In the rows, 128 means zero.
One turn sends every row of this set to another row. A few are shown first. Where does it send the rows asked after them?
vek: [143 106 138 147 140 145 132 103 121 118 129 120  88 178 117 132 108 134
 100 104 137 150  97 135 126 129 126 121 110 119 136 127 148 123 136 129
 128 133 103 121  99 146 132  93  99 129 125]
zaf: [145 131  91 145 153 135 100 105 114 136 134 126 117 151 149 133 134 116
 152 114 121 156 133  98 142 142 100 122 107 113 113 126 108 112 140 112
 156 117 105 156 120 136 120 135 129 116 115]
Fula: [128 118  85 133 146 152 121 113  78 116 139 102  98 173 135 123 124 137
 156 117 126 154 106 103 117 148 119 131 129 106 126 132 129 123 127 124
 155 129 112 149 131 133 120 109 105 117 110]
dodur: [153 131 128 136 137 136 138 118 156 141 123 122 119 158 114 147 109 132
 100 113 123 117 111 130 151 119 104 107  97 116  72 112 160 125 134 102
 143 123 105 128 108 128 112 116 130 123 138]
zof: [155 109  95 127 150 146 117 132  96 118 152 105  92 168 133 134 116 152
 143  93 122 158 115  98 105 136 118 119 111 104 124 116 118 110 127 116
 149 135 101 157 122 109 107 120 112 105 107]
Besut: [128 142 140 124 130 134 131 136 114 142 126 128  87 166 133 164 111 146
  94 105 139 124  83 129 129 124 112 118 102  93  98 118 154 138 129 134
 141 137  97 110 104 114 108  89 112 138 129]
Ziral: [166 132 105 146 137 123  89 113 108 128 135 115 111 131 146 137 140 117
 141  93 128 158 123 111 120 131 111 111  97 120 135 123 110 109 132 117
 153 123  99 150 120 103 114 134 123 125 122]
Batak: [137 132 131 156 166 129 143 128 105 102 118 119 126 159 116 156 137 126
 159 101 130 145  85 135 145 117  96 107  97 105  95 101 124 132 102 109
 156 117  85 131 108 125 113 142 125 156 113]
vofe: [144 128 125 158 146 129 135 111 102 131 113  94 125 163 119 149 102 148
 112 100 111 121 105 127 129 114 110 127 112 100  85 125 140 137 161 119
 154  99 103  87 102 130 128 112 125 132 128]
Zemur: [122 125  94 134 140 149 132 112  93  96 124 139 108 170 109 148 131 137
 132 141 126 136  93 124 141 130  92  99 101 105  99 151 134 134 120  96
 155  97  99 139 111 133  83 131 128 112 105]
puz: [132 132 136 132 151 142 129 100 132 130 132 140  87 134 129 153 101 126
 120  96 135 124 129 132 137 142 119 136 104 116 116 111 130 130 157 130
 120 134 109 149 110 131  99  98 121 115 117]
seka: [135 129 133 156 163 122 137 121 108 108 127 125 119 166 111 159 133 127
 159 104 133 141  78 136 148 120  93 114 100 104 102  98 119 138  95 103
 144 122  80 130 112 122 112 135 117 157 109]
zuzag: [123 143 101 112 145 156 124 132  96 144 129 136  96 177 117 132 119 136
 143 133 146 157 104 122 127 139 112 122 109  94 130 115 138 133  90 130
 151 151 127 150 121 131 104 115 129 138 122]
bipi: [151 125 107 141 141 143 147 151  97 144 149 106  93 171 116 127  97 141
 145  93 142 147 100 117 127 140 114 120 111 107 120 105 125 131  97 124
 155 137 138 159 120 128  99 126 125 129 129]
sovad: [136 120 129 158 139 137 138 108 101 134 118  93 136 167 112 135 109 141
 111  99 102 118 103 127 131 114 107 126 113 110  90 124 137 130 152 112
 148  92 104  93 105 133 128 113 120 125 121]
gep: [172 141 104 144 127 119  82 112 106 130 142 104 108 137 138 135 129 117
 136  99 129 154 121 108 120 125 111 108  96 119 136 119 114 115 126 114
 152 117  94 145 119 100 117 135 117 125 120]
Kodi: [175 143 105 128 118 130 103 109 111 131 126 123 115 146 111 152 139 139
 135  94 132 168 122 111 131 122  83 138  96 111 130 159 114 138 130 111
 156 111 118 125 123  91 104 122 139 143 107]
biv: [131 136 140 128 140 151 126  96 126 126 134 142  92 137 128 141 104 122
 119  97 136 124 119 135 145 137 121 137 104 115 111 115 121 134 152 131
 130 138 104 151 117 125 106  91 120 103 112]
luv: [143 129 107 163 145 149 111 113 129 129 139 116 110 164 113 161 111 134
 107 114 114 124 150 121 151 127 106 136 103 124 139 125 149 137 134  97
 112 128 128 118 110 125 131 103 137 143 118]
pobo: [123 149 118 159 153 143 118 110 125 135 121 104 105 146 139 149 115 130
 119  75 138 122 120 119 125 123 118 161 118 112 112 131 117 128 137 124
 129 128 123 110 132 111 132  89 121 142 110]
lud: [151 109  94 131 148 139 109 132 101 130 155 105  93 168 126 133 111 155
 140  87 126 144 119  92 106 133 121 117 108 106 126 108 116 109 117 111
 146 127 101 151 127 110 107 126 112 107 111]
pami: [124 137 129 148 122 152 120 118  73 127 132 122 117 150 121 154 107 138
 116 116 111  93 122 126 156 124 108 126 103 101 122 125 141 148 135 108
 133 117 101 107 119 109 102 103 147 120 134]
zal: [126 153 120 154 148 148 120 119 112 136 121 104  95 136 137 159 112 133
 117  78 146 118 133 117 125 124 120 160 111 107 118 127 126 131 140 127
 130 125 120 105 126 115 123  97 117 145 117]
bur: [150 131 140 111 147 143 146 132 120 134 134 115 120 167  95 153 119 145
 162  95 122 156  94 121 130 135  87 117 111 103 107 105 145 128  92 124
 148 128 119 147 114 129 108 128 118 165 114]
gud: [142 122 106 159 144 145 113 110 123 134 133 103 108 158 109 157 111 138
 104 111 117 126 151 126 147 132 107 143 103 113 143 116 150 142 144 101
 118 122 124 106 103 123 131 112 128 136 114]
Pama: [133 133 117 124 148 151 133 116 146 131 122 122 117 167 103 144 138 129
 151 111 145 165 107 107 129 134  89 117 121 108 102 119 145 124  94 112
 160 131 111 142 108 152 114 121 116 169 119]
dob: [104 150 114 151 155 136 141 114 113 105 102 119 121 160 126 139 130 125
 152 112 128 151  84 115 124 126  95 107 104 105  84 118 128 126 119 121
 176 109  82 136 115 131 106 131 118 145 108]
rin: [141 122  90 154 128 114 133 108 110 119 119 137 114 159 103 155 123 154
 122 114 143 145  91 137 132 121 102 107  93 123 128 155 116 150 121 106
 158 103 136 121 131  95 111 137 144 131 106]
sidig: [127 143 140 127 132 135 130 133 119 137 117 122  90 177 130 154 110 144
  95 100 138 124  84 114 123 118 114 117 104  94 100 123 155 130 121 128
 145 144  94 109 114 108 110  86 123 145 138]
kamar: [145 158  89 131 127 143 103 108 115 144 122 125 115 144 138 156 140 136
 147 110 120 152 126  97 136 122  81 138 101 108 113 153 131 121 106 119
 169 111 109 118 135 108 109 119 141 142 119]
sil: [131 136 123 138 129 145 116 115  86 129 132 112 117 138 126 160 106 139
 113 121 119  93 122 133 155 131 111 119 112  98 117 123 146 152 146 110
 130 112 105 106 113 110 102 112 148 115 131]
damo: [177 138 108 133 112 120 103  99 114 132 128 117 113 148 107 145 125 136
 134  99 135 163 110 112 133 123  85 135  99 105 132 158 113 141 132 103
 160 113 112 124 121  90 101 125 141 137 112]
Pofeg: [147 137 143 121 145 137 148 126 115 137 147 111 117 166 101 152 106 139
 167  99 122 152  84 123 132 133  90 120 111 109 114 107 140 130  92 123
 138 121 122 147 114 131 107 128 117 165 110]
Puvor: [155 117 126 139 138 132 137 115 152 140 122 128 113 155 114 161 112 145
 101 113 126 118 113 137 150 124 103 110  95 110  82 112 165 125 140 106
 146 124 104 118 106 133 119 118 118 131 144]
penu: [131 123 104 142 149 134 142 125  94  80 134 130 113 167 103 173 137 146
 137 118 123 134  94 120 137 120  99  96 103 120  95 134 121 154 127  96
 152 103 101 133 114 110 107 130 131 132  86]
Dupi: [135 127 101 152 145 129 137 124 102  84 139 136 107 168 100 174 131 150
 137 114 135 135  90 122 139 113 105 101  99 126  91 129 119 161 121  98
 156 105  98 133 118 111 113 123 123 136  88]
sar: [144 108 132 153 150 140 140 107 123 122 129 111  82 168 128 139 108 137
 104  98 139 151  94 142 125 132 122 134 116 114 128 125 149 127 141 132
 124 130 101 116  95 143 118  91  96 129 123]
moz: [134 126  74 155 125 127 119 113  95 129 113 124 107 178 104 147 144 133
 116 132 116 153 107 118 132 131  82 118 103 114 130 154 137 137 105 111
 167 105 135 114 111 123 107 119 133 143 117]
Bug: [151 126 108 131 142 148 143 156  92 142 142 110  95 173 119 130 109 139
 137 102 143 153  97 128 122 142 113 111 115 104 122 107 127 126  94 130
 154 143 141 158 118 123 103 128 120 128 130]
nimed: [142 121  83 156 131 122 137 115  99 115 114 132 113 161 103 155 136 145
 118 119 136 149 101 143 136 127  94 113  95 122 133 151 119 149 116 106
 155 108 137 119 130  92 108 138 143 131 108]

Fula moves to dob
biv moves to dodur
Now find these:
rin moves to lud
Ziral moves to bur
vofe moves to zal

